One turn or mirror swaps these rows in pairs. Which row does each one swap with?
The rows were stretched afterwards, more along some directions than others.
zef: [ 22   4  24  -9   2  14   4 -18   8   8   3   9  -1   7   9  -4]
pobev: [ 25  -1  24  -9   3   2  -2 -19  -3   6  13  -7 -28   8  17  -9]
Paron: [  8   1   5   3   4   9   7  -9   2   4   2 -11  -7   5 -10 -10]
Zofo: [  7  11  14  -5 -11  -9 -13 -13   1   6  17   7 -10  -9   3  -8]
Dezas: [  8   8   1 -10  14  17   3 -14   5  19  -2  -2   9   1  11  -7]
fuzun: [ -3   4   1  -1  -5  -8  -5 -14 -10   6   5 -12  -5   5   3 -11]
Fid: [-4  9 -6 -2  2  6 -4 -3  0  5  5  5 16 -7  5 -4]
boso: [ 23   5  12   0 -13   9  -4 -12   1  14  11 -16 -10  15  17 -11]
moraz: [  0   8   3  -1 -12  -7 -13  -3   0  -2  12  -3 -13  -1  19 -10]
naz: [ 14 -13  -7  13  11  11   1   0  -6  -5   9  -6 -20  -8   2   9]
sekap: [ 21   9   3  -8   0   8   0   9   4   4   7  -5 -12  -2   8  -8]
Livis: [ 11   1  -5   5  12   5   1  -5  -3  11  12 -11   3  -5  25  -5]
lunuz: [10 -5  8 -7  4 14 -7 -8  3 11 24 10 -7  7 21 -2]
febup: [ -2 -14 -11  -2   5   0  11   7  -5  -6  -6  -5   4   4  -8   5]
segu: [-21   1  -4  -5   0  -6   5   0  -2   0  -9   2  28  -2 -13   4]
rumun: [ -8  -2  17 -10  -4   1   1 -16   5   5  -4 -12  -4   8   4 -13]
Nogik: [  7 -16  -8  11  17   4  -7   9  -5   6  16  -8  -4 -12   2   8]
kofan: [  4 -14   0   3   8   2   2   3  -4   6   3 -16  -4  11   1  -3]
zoru: [ 30   2  29  -8 -20   2   1 -33  -7   9  17  -7 -17  20   8 -11]
zura: [  2  13  15 -18 -14  -1   1 -21   5   4  -6   3   7  16  14 -23]
vena: [ 6  5 -3 -2 -4  1 15 -6  0  8 -2  2 19 10 13  0]
pep: [27 -9  0 11  5 10 -7  4 -2  2 16 -9 -9 -5 19  0]
pud: [ 14 -11 -13   8   2   6  -3   4  -1  -2   6   0  -4  -2  27   3]
vona: [ 27  -5   7  -5   4  21 -11 -15   8   4  20   2 -22   7  29  -7]
tavi: [ 16   8  17 -16  -4  24   1 -21   9   3   8   0  -6  22  13  -1]
Zigab: [ 29   6  10  -1   6   6  -6 -19  -4   9  11 -12 -26  -6   7 -13]
Dozu: [ -2   0  11 -21   0   9  15 -12   2   4   9  -2   2  18   0 -18]
fev: [ 11   2   5  -6  18  13  12 -12   0  -4   1 -16   5  -3  11   3]
zigup: [ 24  -1  14  -4   1  -8  -2 -20  -8  -1  18  -4  -5   5  15   2]
ralu: [  9   9  16  -5   1  -1   5 -16  13  -4   3  -4  -5  14   9 -18]
Kel: [  7  25  25 -11 -20  -9 -10 -12   6   1  13   3  -9   8   6 -18]
gozaz: [ 18  -3  11 -16   0   1  10 -20  -6   5   6  -9   1  15   4  -6]
vog: [ 25  -9  12   4  -3   6  -6 -26  -1   5  21  -2 -18   6  29 -18]
kitu: [ -1   7  16  -9  -5  -9  -6   0  11  -2  13   6  -3  -6  11 -19]
pof: [-10   1   5  -3   8   2  -4 -13  -5   7  -2  -6  15  -4   3   9]
Sib: [ -5  13  12 -16 -11   8  -3 -21   4  17   2  -2   5   8   8  -4]
goves: [  1   9  18 -11 -13  -2   2  -6  -4   3   6  -3   0   2   9  -3]
debe: [ 13 -21  -9  15  19   7  -5  -4  -5  10  -5 -12  -5  -9   8  10]
Ver: [-8 -5 14  4 -9 -9 -9 -5  5  3  5 12 -4  2  2 -6]
gem: [ -6  -8  -2  -8  14  -3  -6  -2  -5  -6   4   1  -6 -10   2  -6]

ralu is swapped with fev
Dezas is swapped with Zigab
zigup is swapped with tavi
pud is swapped with febup

